In the rows, zero is written as 128.
Where one turn sends some rows of the set: a few examples, then the rows asked:
zamuz: [118 121 147 152 114 129 139 140 149 147 125 111 134 166 106 143 100 138
 155]
maro: [130 131 147 126 135 179  99 146  91 149 126 163 119 142 113 118 135 105
 117]
mif: [111 166 153 119 146 132 111 143 156 150 138 132 136 116 125 130 132 102
 117]
Guto: [107 120 162 147 125 164 116 177 142 143 141 159 122 157 115 146  93 111
 116]
kote: [136 163 157 112 147 140  94 141 119 168 113 144 119 132 120 129 143 108
 100]
zoriv: [ 97 103 145 158 117 159 129 131 106 156 125 136 146 154  76 133 115 136
 142]
tafi: [109 127 140 138 120 175  97 157 109 144 143 167 106 138 101 120 135 102
 128]
mal: [126 153 166 148 134 127 115 153 148 162 110 164 153 109  92 137 116 139
 160]
Fis: [119 107 121 153  95 138 107 114 108 142 105 149 129 137  98 125 134 103
 119]
zot: [108 117 139 141 113 137  96 141 115 180  95 126 108 156  88 121 128 145
 130]
lat: [139 125 175 152 123 127 108 147 137 158 124 178 129 127  97 141  93 142
 164]
zugun: [126 130 140 151 102 122 137 119 109 170 125 134 157 157 107 161 107 110
 116]
mipoz: [131 164 170 136 141 123 118 135 153 150 129 147 146 115 118 146 130  92
 109]
diz: [124 140 122 133 120 129 133 116 133 138 108 111 162 140 124 134 125 111
 122]
vuku: [105 121 158 141 120 105 118 112 134 178 126 114 149 126 115 124 105 128
 145]
zaze: [116 148 172 145 123 128 126 145 140 165 168 153 138 135 118 156 103  95
 127]
rolob: [129 129 178 156 117 132 122 154 143 155 143 163 142 135 130 151  93  88
 123]
Popib: [120 144 157 106 146 146  83 134 116 166 135 147 100 134 117 122 129 118
 103]
Bizi: [111 128 144 137 131 123 108 102 142 144 110 119 124 127  81 119 142 136
 133]
Laz: [134 115 157 149 120 171 115 167 125 129 132 166 119 158 124 136 103 101
 127]
zene: [138 157 167 121 155 134 106 142 127 167 108 154 139 127  94 137 115 160
 145]
Nuru: [133 117 159 138 138 157 104 155 130 138 110 167 132 129 106 117  98 151
 165]
ruti: [117 109 133 156 104 140 121 144 132 143  90 139 139 164 101 151 107 121
  99]
Kur: [141 145 150 126 137 152 104 143 105 162 120 161 131 126 100 118 123 148
 173]
zilur: [133 115 134 122 118 120 101 103 113 155 103 124 124 148 127 127 112 123
 105]

Fis -> zugun
Bizi -> zoriv
zene -> Nuru
Now these:
Laz -> mipoz
Popib -> Guto

Where one turn sends some rows of the set: a few examples, then the rows asked:
Gav: [130 101 149 117 106  94 123 169 116 133  95 139 164 150]
Megi: [173 134 156 117 109 138  97 141  91 142 124 144 132 144]
nilet: [145 123 141 146 100  97 109 133 114 129 126  97 116 151]
Nefo: [150 124 135 139  89  99 106 110  98 143 131 131 106 123]
Mir: [124 102 151 110 118 124 131 144 126 129 123 111 165  97]
ges: [124 136 129 116  90 129 137 126 103 151 135 144 112 107]
nufi: [ 95 122 141 122 110  94  90 158 113 143 123 126 171 128]
bedim: [153 148 146 133  90 127 110 113 115 137 133 158 117 146]
Tar: [125 149 162 132  89 148 135 153  97 127 126 142 148 139]
Kob: [119 115 152 121 116  96  68 144 104 146 109 116 147 121]
rugan: [125 116 171 115 115 131 133 148 133 121 127 126 176 115]
vug: [118 134 138 120 113 130 134 166 131 124 116 108 144 102]
kuno: [100 124 160  94 120 118  97 161 120 158 110 139 148 130]
zapar: [146 130 125 140  87 110 109 107 108 138 129 133 108 129]
kito: [118 116 149 135  87  97 138 152 108 134 117 134 148 175]
fipe: [118 148 132 137  79 124 136 122 116 133 139 157 136 137]
Lir: [130 119 119 133  81  90 124 117 112 143 129 154 133 156]
raso: [119 152 139 140  82 119 137 129 112 132 151 152 139 131]
numu: [156 112 181 114 125 130 105 137 130 125 119 121 157 117]
nefid: [143  87 159  96 126 110 119 145 126 141 112 127 164 124]
liget: [124 136 175 113 123 108  73 151 127 146 119 134 147 145]
Momut: [125 140 150 126 106 141 129 169 115 118 113 131 165 107]
fipa: [137 123 136 101  98 110 130 131 110 162 130 169 122 149]
tive: [126 132 112 122 107 127 132 147 110 140 141 101 124 113]
Vami: [143 121 125 107  94 114 122 122 111 158 124 169 122 151]
Vizi: [124 133 115 118  87 130 134 121 109 148 131 148 117 118]
Suv: [148 111 113  94 116 119 122 153  97 162 129 140 140 143]
Givig: [104 150 162 129 114 116  85 153 126 131 134 122 160 122]
Musu: [134  94 166 116 116  97 121 144 130 127 119 125 178 139]
rufe: [148 103 167 129 119 110 107 132 128 118 121 102 157 112]
Gonu: [140 104 129  97 125  97 119 170 127 144 109 135 159 142]
sasid: [156 120 165 138 114 106  97 149 124 118 100 106 129 129]
Rimam: [105 130 158 113 116 128  86 150 107 147 111 117 138 100]
kemom: [124 116 124 133  82  82 129 126 103 145 137 152 138 148]
fulag: [158 146 158 131  96 116 108 119 115 140 141 157 116 147]
bubug: [175 130 157 126 124 120  86 153 119 123 111 123 144 125]

raso -> fulag
Mir -> rufe
Now these:
bedim -> Vami
Rimam -> Kob
Megi -> Suv
bubug -> Gonu

Where one turn sends some rows of the set: a few examples, then the rows asked:
buse: [116 130 118 161 151 146 113 144 117 124 121 139 117 146 126  96 119 158
 137 117 169 148 151 143 124 135 128 131 140 150 137 126 111]
Sor: [132 116 167 165 153 129 115 149 131 112 150 111 141 145 121 125 137 140
 146 133 152 126 155 137 104 144 128 139 121 154 125 132 130]
mozus: [151 129 111 140 115 129 127 142 162 121  98 123 127 148 148 146 155 127
 133 121 151 131 147 130 108 111 161 137 116 147 130  97 148]
Dinag: [134 124 101 118 106 135 129 107 122 104  99 131 135 111 140 147 123 159
 102 142 138 109  97 109 111  97 132 136 118 121 114 130 116]
sem: [116 134 140 120 132 166 137 141 124 124 141 103 139 100 134 148 107 116
 128 123 112 122 121 165  84 144 108 128 123 131 147 106 125]
sagu: [140 111 132 138 135 131 127 123 125 115 148 129 130 130 137 123 127 104
 113  72 137 120 124 134 120 129 129 125 137 119  99 176 139]
mip: [153 117 128 121 136 150 126 108 134  90 169 136 130 138 120 145 128 154
 111 126 119 134 118  84 109 135 126 127 117 124 147 129 136]
Kado: [134 124 138 121 115 146 129 145 119 102 126 112 151 132 126 154 119 117
 118 107 107 106 114 147  79 162 113 162 138 106 142 118 127]
mevo: [125 118  90 114 120 144 109 139 122 102 118 142  97 161  97 150 100 160
 134 125 138 134 107 119 117 130 112 146 122 154 132 105 133]
Sorom: [174 103 109 138 139 140 145 124 151 127 113 137 101 120 132 117 130 154
 130 103 120 119 134 134  96 123 147 147 141 138 103  98 147]
kasel: [137 101 112 123 110 119 146 121 153  77 112 125 139 120 117 104 103 140
 141 132 154 125 117 138 115 140 119 142 144 122 131 122 111]
Zok: [116 124 108 108 138 117 117 135 125 114 129 115 154 149 109 159 110 157
 140 108 109 142 157 107  98 143 129  92 105 126 138 130 120]
tuf: [168 110 103 117 139 141 111 152 146 132  92 114 120 117 116 158 124 150
 120 107 135 104 137 113  96 113 127 128 125 123 136 127 171]
rivat: [159 139 155 127 141 144 128 126 151  90  98 141 136 129 123 136 117 140
 130 120 117  90 136 124 130 113 125 130 124 122 129 140  96]
Seles: [124 120 148 117 122 115 101 157 115  99 108 110 136 139 129 129 128 131
 116 133 139 110 141 149 109 125 172 158 123 132 108 132 146]
fasut: [130 115  84 133  73 130 124 106 130 128 139 138 134 126 127 136 127 107
 136 121 158 117 136 127 122 127 125 133 114 110 139 133 137]
tugit: [129 129 135 144 116 150 150 121 132 127 107 143 162 147 133 136 135 150
 139  92 164 155 119 150 125 130 114 101 119 129 145 153 128]
zik: [107 107 121 118 136 120 114 139 121 115 127 129 123 129 156 125 134 121
 144 112  94 116  99 168 109 124 130 149 142 124 139  97 130]
Parez: [112 110 131 127 121 147 128 135 121 121  95 114 155 127 128 150 119 148
 140 102 176 134 119 155 108 130  94 148 129 152 109 153 139]
Zanun: [148 111 107 153 125 127 146 135  95 139 114 143 122 150  82 112 121 160
 125 104 140 142  99 131 113 144 121 125 124 130 134 134 135]
duko: [143 102 118 134 119 143 104 121 104 121 121 149 111 106 111 114 116  91
 119 122 131 144 141 143 129 118 109 113 141 131 156  99 137]
Gur: [135 109 121 142 130 107 108 147  81 138 108 111 120 119 116 127 145 128
 110 116 131 143 102 121 123 136 134 129 102 150 127 136 142]
pifa: [136 111 108 135 131 143 139 123 124 113 143 135 155 112 112 143  67 164
 139 107 108 136 138 115 113 138 113 129 118 160 123 113 139]
lizom: [114 104 133 142 137 128 130 117 161 117 131 134 132  95 109 142 120 158
 136 121 143  97 151 122 109 118 105 120 126 137 170 123 122]
raket: [117 102 130 166 117 139 112 133 128 116 140 165 134 143 120 130 135 161
 137  99 145 148 132 122 108 114 150 128 130 127 154 137 174]
Mazu: [124 114 106 121 114 129 132 117 119  90 135 146 163 166 119 138 111 129
 132 103 118 159 147 109 104 138 138 154 134 141 115 108 127]
ruv: [136 116 180 111 140 132 131 135 116 110 126 119 151 130 131 132 142 103
 101 123 126 124 136 161 111 109 149 122 132 132 118 128 145]
Radov: [124 125 133 137 114 140 128 120 101 160 122 126 130 117 145 150 122 146
 116 116 143  96 137 181 118 121 131 137 117 146  91 121 137]
Zami: [148 129 118 115 122 156 129 120 131 109 114 143 117 144 123 166 101 164
 125  99 125 136 108 143 124 144  91  84 121 129 131 121 117]
mel: [148 118 126 135 111 159 110 101 137 103 154 173 123 157 153 144 125 152
 155 105 122 141 129 136 138 128 122 126 126 128 124 113 139]
nuf: [122 125 143 119 130 181 112 110 128 122 103 152 115 128 112 161 129 154
 134 128 136 118 162 144  85  96 111 123 136 123 119 116 115]
feket: [119 124  87 136 125 126  96 127 105 130 130 146 152 154 140 160 100 130
 135  97 125 127 156 121 142 121 109 125 120 153 132 111 130]
nol: [113  89 144 163 121 126 117 133 117 127 136 141 114 129 119 152 131 157
 125  99 131 143 127 163  82 130 134  98 134 139 108 117 162]
bib: [119 142 118 104 147 160  98 122 122 102 128 127 115 146 139 139 138 133
 122 131 143 157 141 107 128 124 117 121 114 148 151 117 106]
gor: [139 100 136 136 111 122 107 117 116 118  98 145 127 131 110 145 156 150
 135 118 130 133 156 139  99 154 114 103 134  99 157 103 111]
Misis: [114 114 110 131 127 132 115 132 114 131 139 128 132 123 142 152 129 126
 122 102 105  82 109 137 101 130 112 178 136 123 147 114 137]
kupo: [188 116 125 113 152 145 149 127 141 133 110 110 140 147 124 138 154 119
 121 117 139 130 139 132  95 123 119 110 133 113 123 116 138]
gegi: [164 123 140 141 112 152  92 132  98 117 114 141 130 139 124 139 129 139
 145 174 126 130 137 135 114 109 133 124 110 116 131  96 139]
Pido: [140 121 109 137 111 135 132 121 129 112 143 150 101 148 110 133 108 114
 115 141 121 108 113 142 110  86 145 104 128 120 107 111 132]
sulag: [135  99 162 124 136 137 154 116 121 137 141 133 137 114 117 138 126 143
 121 111 116  97 121 163 104 106 140 142 126 141 104 129 156]
miv: [163 124 104 142 139 157 121 137 143 134 107 117 125 123 163 145 117 132
 111 118 161 125 150 156 109 111 115 107 144 140 113  96 147]
subo: [105 132 122 123 118 134 106 142 126 128 139 106 131 121 167 145 136 131
 149 128 112 120 125 167  94 143 136 119 112 112 145 107 122]
Ziv: [132 122 133 121 128 120 103 150  93 138 103 100 135 125 122 156 120 160
 101 129 141  88 139 155 101 138 131 128 119 121 107 138 136]
fibup: [131 104 120 109 156 132 125 107 103 116 133 143 160 133 141 132 117 142
 135 103 102 168 140 133 124 120 108  97 139 139 124 104 122]
Fibi: [132 123 115 143 146 147 117 139 118 111 141 126 137 122 121 115 109 138
  91 101 159 139 130 107 111 126 124 106 137 117 148 167 142]

Parez -> sagu
raket -> buse
Now these:
ruv -> Ziv
gegi -> nuf
mel -> bib
tuf -> Sorom
kasel -> fasut
Mazu -> feket
Misis -> zik

Where one turn sends some rows of the set: a few examples, then the rows asked:
Dirif: [128 131 129 124 116 134 137 139 125 144  80 138 135 131 141]
Fime: [114 125 147 129 141 151 149 135 124 150 103 117 141 107 119]
nevo: [138 120 103 137 173 135 125 104 130 130 117 120 128  96 109]
lon: [140 120  85 134 110 134 126 102 130 137 124 127 101 128 129]
lopir: [153 127 164 152 130 137 128 133 135 141 108 147 120 170 102]
funu: [143 125 139 141 140 118 143 106 138  94 145 151 137 121 108]
bove: [123 105 153 148 167 146 145 111 130 151 142 115 120 129 138]
rukug: [141 121 133 154 124 118  90 138 118 148 104 141 125 139 105]
lipo: [127 112 128 116 148 166 144 125 103 155 132 126 119 110 101]
kofe: [125 145 105 119 140 143 128 127 103 151  97 115 134 149 133]
Godu: [128 134 121 139 133 148 153 146 133 162  89 122 114 153 116]
Fer: [120 117 122 137 173 129 154  98 124 136 138 135 134 172 106]
Rorek: [138 124 117 156 118 126 113 118 127 139 124 125 137 110  78]
kilum: [164 141 118 142 130 126  97 113 107 130 123 141 129 160 100]
nos: [138 110 120 164 158 132 114 140 103 134 124 161 148 150 106]
kiv: [169 128 140 141 124 131 143 140 141 152 113 151  97 143 119]
zitu: [158 140 149 126 137 136 155 125 120 147 127 138 109 175 132]
Sakud: [140 106 114 134 147 137 146 104 116 147  87 149 154 145 146]
met: [133 123  88 144 149 156 134 114 129 122 131 121 131 101 116]
baged: [114 119 136 142 146 150 126 153 110 139 146 133 101 138 131]
givof: [142 113 140 152 121 127 129  87 136 104 149 140 143 134 120]
buk: [165 117 166 141 123 133 154 105 148 144 126 138 121 127 107]
Nom: [147 132 113 144 116 139 110 118 130 134  80 136 140 148  99]
fuve: [153 110 155 130 133 150 109  95 118 118 116 150 125 140 144]
mon: [131 122 114 134 166 136 144  93 123 112 133 149 148 165  98]
Kot: [111 110 149 138 159 110 153 104 136 146 137 116 123 128 132]
rozus: [151 131 133 167 166 139 115 106 136 129 134 162  99 136 123]
sariz: [138  98 167 122 127 140 138  91 113 152 140 136 124 136 108]
Mivis: [115 143 120 145 142 142 162 119 140 123 124 153 110 133 151]
tirag: [130 121  96 130 179 141 148  92 124 134 122 133 135 156 102]
dar: [154 111 105 155 133 119 165 124 133 153 136 153 116 160 120]
daga: [134 115 113 122 104 140 133 101 112 126 140 141 134 117  87]
vepu: [105 128 112 158 144 123 103  91 125 134 109 139 128 133 139]

lopir -> Godu
baged -> lon
Now these:
Rorek -> buk
met -> givof
lipo -> daga
kiv -> Dirif
rozus -> Mivis
kofe -> kilum
funu -> Kot
Fer -> tirag
Sakud -> nos

Where one turn sends some rows of the set: a few examples, then the rows asked:
dit: [106 153 129 117 107 124 167 111 128 105 121 104]
Lefo: [ 92 139 128 136 140 137 139 136 151 107  97 127]
Vusut: [ 77 156 102 143 121 126 135 136 114 119 115 124]
karad: [138 128 121 128  80 115 127 140 118 109 109 142]
lutil: [137 125 143 108 103 104 118 145 109 134 140 128]
benan: [144 131 111 140 100 131 127 122 141  96 110 150]
Zogi: [ 97 148 124 141 123 115 175 124 142 114 125 118]
dep: [ 99 151 120 145 136 140 144 120 144  99  99 126]
dofog: [129 128  95 134 101 140 122 112 112 118 107 155]
gifi: [ 95 146 141 129 163 127 137 128 139 127 133 115]
bol: [ 92 138 146 114 155 130 131 138 140 125 122 112]
sagi: [132 127 123  99 121 132 107 114  98 143 140 131]
varav: [ 77 155 117 129 134 121 129 139 106 134 135 113]
dol: [135 126 137  96 112 130 111 115 107 136 144 137]
feri: [126 119 127 148 110  97 135 158 128 133 129 152]
Saf: [133 127 108 133  93 138 127 114 125 111 109 162]
Dos: [101 146 137 104 128 145 126 126 135 103  99 107]
lek: [117 118 110 146 139 120 127 132 122 150 137 159]
kete: [101 149 141 117 128 113 165 119 129 126 142 101]
gure: [145 135 123 144  82 142 121 112 122 109 129 135]
Zofot: [120 118 124 144 135 116 130 133 129 146 144 165]
bopod: [108 156 139 104 133 144 127 109 127 104 113 102]
bebis: [133 120 130 145 142 110 129 142 144 132 149 150]
sopak: [151 132 141  98 115 124 110 121 121 119 145 124]
koti: [140 130 146 128 111 128 114 122 116 139 164 122]
vev: [131 124 124 171 114 124 132 130 137 132 146 148]
sosi: [ 84 160 111 117 112 132 126 128 100 118 119 107]

sosi -> Vusut
Saf -> Zofot
Now these:
Zogi -> kete
lutil -> karad
gure -> vev
bopod -> dep
sagi -> dofog
bol -> Dos
bebis -> sopak

Where one turn sends some rows of the set: a few examples, then the rows asked:
dufud: [145 129 143 152 141 150 107 159 158 130 140 153]
fisi: [ 72 139 136 145 146 138 119  99 158 113 146 148]
palis: [135 138 109 148 132 176 116 104 155 132 141 142]
Sot: [ 75 124 127 164 149 150 133 147 156 110 157 155]
Tavo: [107 129 137 106 122 136 105 154 127 119 139 136]
Vime: [132 137  87 147 145 119 104 135 141  88 140 155]
Dak: [126 124 121 137 111 151 114 117 124 136 141 132]
Tiked: [ 98 161 105 147 138 134 110 120 161 158 140 154]
zume: [128 124 120 157 109 151  97 157 138 122 151 139]
logi: [151 136 131 140 144 115  96 124 147 106 143 155]
zuzi: [112 141 114 170 161 141 132 114 168 110 152 173]
Bobu: [ 77 149 136 120 165 162 116 140 166 119 133 150]
puza: [105 122 142 159 129 174 116 150 165 128 151 141]
nid: [100 108 123 144 138 105 121 115 138 101 146 152]
pifi: [ 90 139 110 160 163 139 103 147 156 147 147 130]
fid: [ 94 132 109  96 145 134 115 163 146 118 127 141]
tav: [101 165 119 163 159 133 117 132 158 146 140 139]
Kubap: [143 144 114 103 138 138  97 133 132 119 130 146]
Tuze: [100 154  93 133 158 165  87 145 169 107 140 157]
feba: [143 129 145 132 143 150 123 119 143 144 131 146]
Pabak: [ 78 129  95 125 141 173 127 145 143 125 145 153]
Zunez: [ 96 145  94 157 139 142  92 103 161 100 153 154]
rafum: [131 146  81 114 145 123 101 132 155 110 129 157]
Kog: [110 125 108 143 125 137 118 135 164  66 139 145]
luz: [110 121 123 101 145 148 132 123 169  94 120 153]
voz: [ 84 123 141 134 143 107 129 145 150 106 140 138]
zanen: [125 135 114 124 143 146 119 142 181  78 126 163]
fes: [ 90 122 141 105 141 126 134 144 144 120 129 161]
Sumev: [115 121 153 142 128 113 103 144 141 106 152 143]
difo: [120 138 115 151 142  96 115 115 160  98 142 156]
lenas: [128 128 142 167 144 163 121 115 170 128 147 147]
Bofu: [ 95 112 117 121 127 140 130 115 152  82 133 135]
Siz: [123 152 105 109 148 140 116 164 148 107 123 164]
neb: [114 145  82 132 153 165 124 112 155 125 139 171]
dozi: [ 87 135  96 144 142 140  95 134 159 159 146 145]
pur: [112 132 110 139 117 187 110 139 150 132 144 136]

nid -> fes
Bofu -> luz
Sot -> Pabak
Now these:
Tavo -> Kubap
pifi -> dozi
Zunez -> fisi
voz -> fid
pur -> palis
feba -> dufud

